(in the rows, 128 means zero)
One turn moves each row of this set onto another row. After a few examples, where does it send each row asked below?
j822: [143  95 176 131 153 126 143 154 140 131 114 115 113 139]
j317: [120 153 152 112 130 146 155 153 159 132  96 103 137 170]
j994: [147 123 125 142  90 110 147 162 153 136 146 120 138 121]
j812: [141 138 122 143  82 121 152 150 166 130 138 119 150 127]
j258: [154  85 167 128 141 121 139 148 128 136 109 115 115 141]
j498: [152 116 127 148  86 113 147 148 156 131 142 123 143 118]
j844: [117 147 164 123 141 151 157 146 170 124 101 108 137 161]
j397: [147  90 177 142 141 139 148 119 155 118 102 123 130 138]
j378: [119 163 125 158 100  99 119 148 131 143  95 134 137 130]
j190: [148 126 125 148  82 119 150 141 164 128 138 123 150 122]
j916: [124 130 168 119 153 134 149 171 150 135 114 106 117 154]
j18: [132 138 130 167 101  93 115 137 124 141  96 140 133 119]
j818: [135 136 143 132 108 145 160 112 168 136  79 128 159 159]
j353: [131 148 168 130 147 156 136 144 165 116  98 104 142 161]
j626: [144 125 174 141 143 156 135 120 165 109  95 113 146 151]
j739: [158  90 153 143 115 129 150 106 148 137  86 137 145 140]
j541: [155  88 166 138 125 138 146 108 149 120  93 122 137 143]
j334: [120 163 122 154 102 104 113 148 127 146 110 130 130 133]
j123: [131 143 126 159 104  97 108 145 118 147 112 135 124 125]
j517: [120 167 121 158  94 113 116 130 137 139 102 133 141 135]
j430: [132 123 170 136 133 153 156 114 173 113  94 118 144 152]
j150: [137 133 129 166  98 102 109 125 124 139 107 139 131 121]
j330: [155 101 179 144 150 143 128 128 149 114 102 115 133 142]
j306: [130 144 129 168  96 100 118 126 132 136  91 141 141 122]
j581: [140 137 123 140  88 115 150 163 160 135 143 117 142 126]
j981: [134 138 171 126 158 143 131 166 149 125 109 102 127 156]
j602: [135 126 145 115 137 114 147 180 131 163 106 117 119 153]
j47: [122 159 125 164  95 104 121 132 137 137  90 138 144 129]
j375: [132 125 158 112 145 126 145 176 134 144 111 103 115 157]
j225: [149 109 177 135 160 135 125 157 140 124 111 109 121 144]
j913: [134 130 157 128 118 154 156 111 168 118  85 114 151 161]
j506: [125 149 128 160 104  93 116 151 124 146  99 135 130 124]
j465: [120 159 138 114 122 136 158 158 157 152  91 116 143 168]
j151: [130 148 125 166  92 111 115 116 135 135 101 139 142 127]
j636: [158  85 155 133 132 110 143 148 125 154 103 130 121 137]

j739 turns into j465
j317 turns into j258
j225 turns into j626
And these:
j47 turns into j506
j123 turns into j151
j916 turns into j397
j498 turns into j812

One turn moves each row of this set onto another row. After a few examples, where does it send each row asked below?
j554: [157  92 137 127 106 144 137 129 137  65 105 140 107  79 119 115 137 176
 124 150 101 121 138 144 121 104 140 111 133 136 112 143]
j612: [131 107 135 158 156 138 162 141 116 152 115 139 136 142 185  94 129 140
 124 135 123 148 144 143 157 108 119 134 142 136 116 133]
j997: [152 104 165 163 119 133 165 126 116 125  97 139 182 115 137 109 126 156
 113 149 113 122 122 119 151 116 177 122 120 129 152 152]
j318: [148 106 108 121 120 153 137 118 135  70 107 141 103 124 129  97 113 182
 135 157 120 108 140 156 126 111 125 114 144 142 128 123]
j746: [117 119 161 121 111 110 156 103 170 107 104 126 157 118 140 116 150 153
 117 128  99 112 121 148 158 112 153 118 131 148 112 144]
j930: [135 105 153 142 165 113 117 130 129 145 134 116 137  82 153 135 138 111
 124 137 127  96 100 128 160 104 136 133 122 118 137 131]
j316: [145  87 135 135 138 155 132 157 131 156 138 128 144  80 147 119 138 139
 118 152 129  89  94 104 152 121 117 120 118 158 134 157]
j849: [140 119 112 137 137 136 132 153 124 126 125 106 134 117 146 134 115 109
 117 107 139 114  91 117 184 115 141 131 138 128 160 137]
j302: [121 110 130 101 120 112 134 129 141 101 118 142 151 118 136 118 139 159
 104  93 110 147 148 130 182  96 133  88 133 120 139 118]
j387: [136 115 138 138 112 141 104 128 157  76 101 139 116  78 138 113 137 173
 107 147 102 147 131 140 145  95 141 125 152 101 109 143]
j758: [108 103 125  92 111 151 155 128 138 116 121 139 147 140 169  93 119 170
 118 144  98 142 134 146 176 131 120 110 133 135 128 151]
j91: [153 115 107 152 151 123  85 121 125 136  81 134 110 113 119 130 109 134
 110 129 101 143  92 109 137 112 136 111 133 119 115 139]
j74: [107  89 125 104 133 136 146 135 150 122 139 142 157 120 127 117 153 167
 120 149 107 104 154 152 132 102 136  73 121 141 123 144]
j730: [157 108 107 147 129 137 103 122 111 131 120 156  95 104 125 129  94 139
 126 160 117 108 145 116 132 133 130 115  99 145 135 170]
j798: [148 105  95 146 134 135 103 118 123 140  85 132  99 121 131 122  68 153
 114 144 117 123 121 100 151 123 121 119 115 128 134 144]
j7: [148  98 142 159 140 130 137 153 135 134 114 174 159 119 154 109 158 150
 108 124 126 147 149  88 168  90 140 117 132 124 146 134]
j357: [142  99 126 161 143 139 168 156 100 142 118 107 157 129 130 111 121 150
 111 128 128 120 147 159 128  96 146  89 124 140 144 143]
j253: [142  92 113 114 146 158 140 141  89 138 135 143 151  96 146 124 101 136
 134 139 136 111  97 110 171 143 138 113 131 132 146 124]
j561: [127 126 103 133 128 150 101 126 157  81 107 140 111 123 142  98 117 180
 114 148 124 134 137 149 147  95 124 118 163 106 129 122]
j326: [163 124 123 156 138 129  91 124 121 127 110 152 104 103 120 132 134 119
 122 148  98 128 107 124 122 129 143 118 120 145 113 175]

j387 turns into j554
j930 turns into j316
And these:
j758 turns into j302
j798 turns into j91
j7 turns into j997

One turn moves each row of this set onto another row. After a few examples, where does it send each row asked below?
j992: [136 159 113  93 116 167 110 130 120 145 146 114]
j690: [115 122 163 118 140 127 114 142 124 146 161 140]
j704: [135 143 113  87 133 148 130 132 146 108 133 151]
j557: [127 123 106 160 119 137 165 122 117 129 124 118]
j391: [128  98 122 127  97 163 125 135 104 136 104 116]
j460: [131 156 112  96 116 166 102 143 122 140 148 111]
j883: [114 140 149 136 131  95 113 127 115 131 111 116]
j608: [110 131 133 120 132  87 124 132 104 139 118 120]
j93: [131  95 119 125 101 163 128 143 107 126 105 128]
j903: [112 126 160 118 141 123 117 149 114 143 160 138]
j931: [138 153 115  88 136 144 126 130 147 113 126 149]
j531: [121 146 139 138 102 159 158 131  93 140 139 124]
j565: [123 103 131 140 148 114 113 122 139 141 149 146]
j396: [122 129 106 160 119 142 167 123 121 132 126 121]
j510: [125 102 117 125 101 168 131 138 104 134 102 125]
j718: [122 109 129 140 156 110 109 122 138 132 144 138]
j808: [143 102 126 126 109 158 137 152 106 137 105 108]
j244: [124 120 105 165 114 139 160 129 117 135 121 129]
j175: [123 125 104 159 113 144 163 124 127 138 120 126]
j57: [118 106 127 148 148 112 109 125 138 135 142 146]
j289: [118 148 146 134 127  91 117 129 119 128 117 116]
j217: [141 152 115  90 129 138 133 125 146 109 127 152]
j442: [145 106 126 127 112 165 140 151 103 132 104 118]
j634: [106 144 139 137 101 156 158 131  98 134 136 116]
j97: [111 140 130 121 124  84 122 127 108 134 124 122]
j342: [149 145 120  97 133 151 120 117 131 102 136 153]
j162: [111 127 164 114 135 126 114 139 126 143 157 141]
j941: [146 154 121  92 126 141 125 115 132 106 132 154]
j470: [132 156 111  91 125 161 106 133 115 143 153 111]
j26: [110 145 136 140 104 157 160 128  97 134 141 120]
j416: [111 132 135 118 125  88 119 130 106 134 117 110]
j38: [107 127 158 111 145 123 110 141 119 140 159 134]
j364: [152 143  87 127 132 151 102 126 140 137 136 110]
j200: [142 101 128 124 107 164 134 155 106 126 106 121]
j524: [112 142 141 143 102 155 156 141  95 138 136 126]
j532: [148 142  90 124 139 151 104 122 148 134 131 110]
j298: [148 151 117  93 135 144 118 114 128 109 133 154]
j963: [155 143  85 120 132 153 114 120 145 138 130 114]
j840: [118 137 143 130 127  93 113 126 113 128 111 107]
j323: [129 105 128 138 148 108 116 122 139 138 147 147]
j31: [132 157 107  98 119 161 102 141 119 144 151 109]
j622: [156 137  83 124 133 150 103 128 137 132 134 114]

j992 turns into j244
j470 turns into j175
j97 turns into j704
And these:
j460 turns into j557
j26 turns into j565
j840 turns into j941
j608 turns into j931

One turn moves each row of this set onto another row. After a few examples, where does it send each row asked below?
j252: [144 122 114 133 173 106 146 138 130 140 138 120]
j405: [174 131 145 154 113 123 163 134 132 128 144 134]
j283: [162 161 150 120 129 141 141 119 149 173 104 149]
j570: [148 148 154 137 116  96 154 143 133 132 119 102]
j790: [133 157 142 124 129 157 152 104 138 162 132 166]
j13: [162 143 155 119 104 122 128 163 126 117 142 131]
j201: [156 140 142 119 116 138 138 155 109 113 164 150]
j784: [151 145 126 138 145 128 174 126  99 124 161 141]
j984: [139 154 151 103 125 109 128 168 116 116 138 115]
j328: [103 162 131 111 123 153 119 120 128 163 128 139]
j450: [132 152 137 104 137 125 139 157 101 112 160 135]
j324: [142 156 125 141  88 116 147 112 112 154 130 129]
j45: [107 151 142 113 166 141 151 114 142 157 130 148]
j393: [113 134 138 119 142 145 112 136 160 157 124 132]
j666: [114 118 125 150 122 120 152 115 133 135 155 134]
j119: [148 165 120 109 135 161 119 127 119 172 124 151]
j484: [174 159 114 125 136 103 141 134 107 159 114 116]
j933: [137 156 149 109 165 125 140 131 154 165 102 131]
j88: [125 163 135 121 147 101 165 136 100 129 135 108]
j647: [157 138 127 117 153 153 113 142 150 165 121 144]

j45 turns into j933
j13 turns into j201
j647 turns into j119
And these:
j484 turns into j324
j784 turns into j88

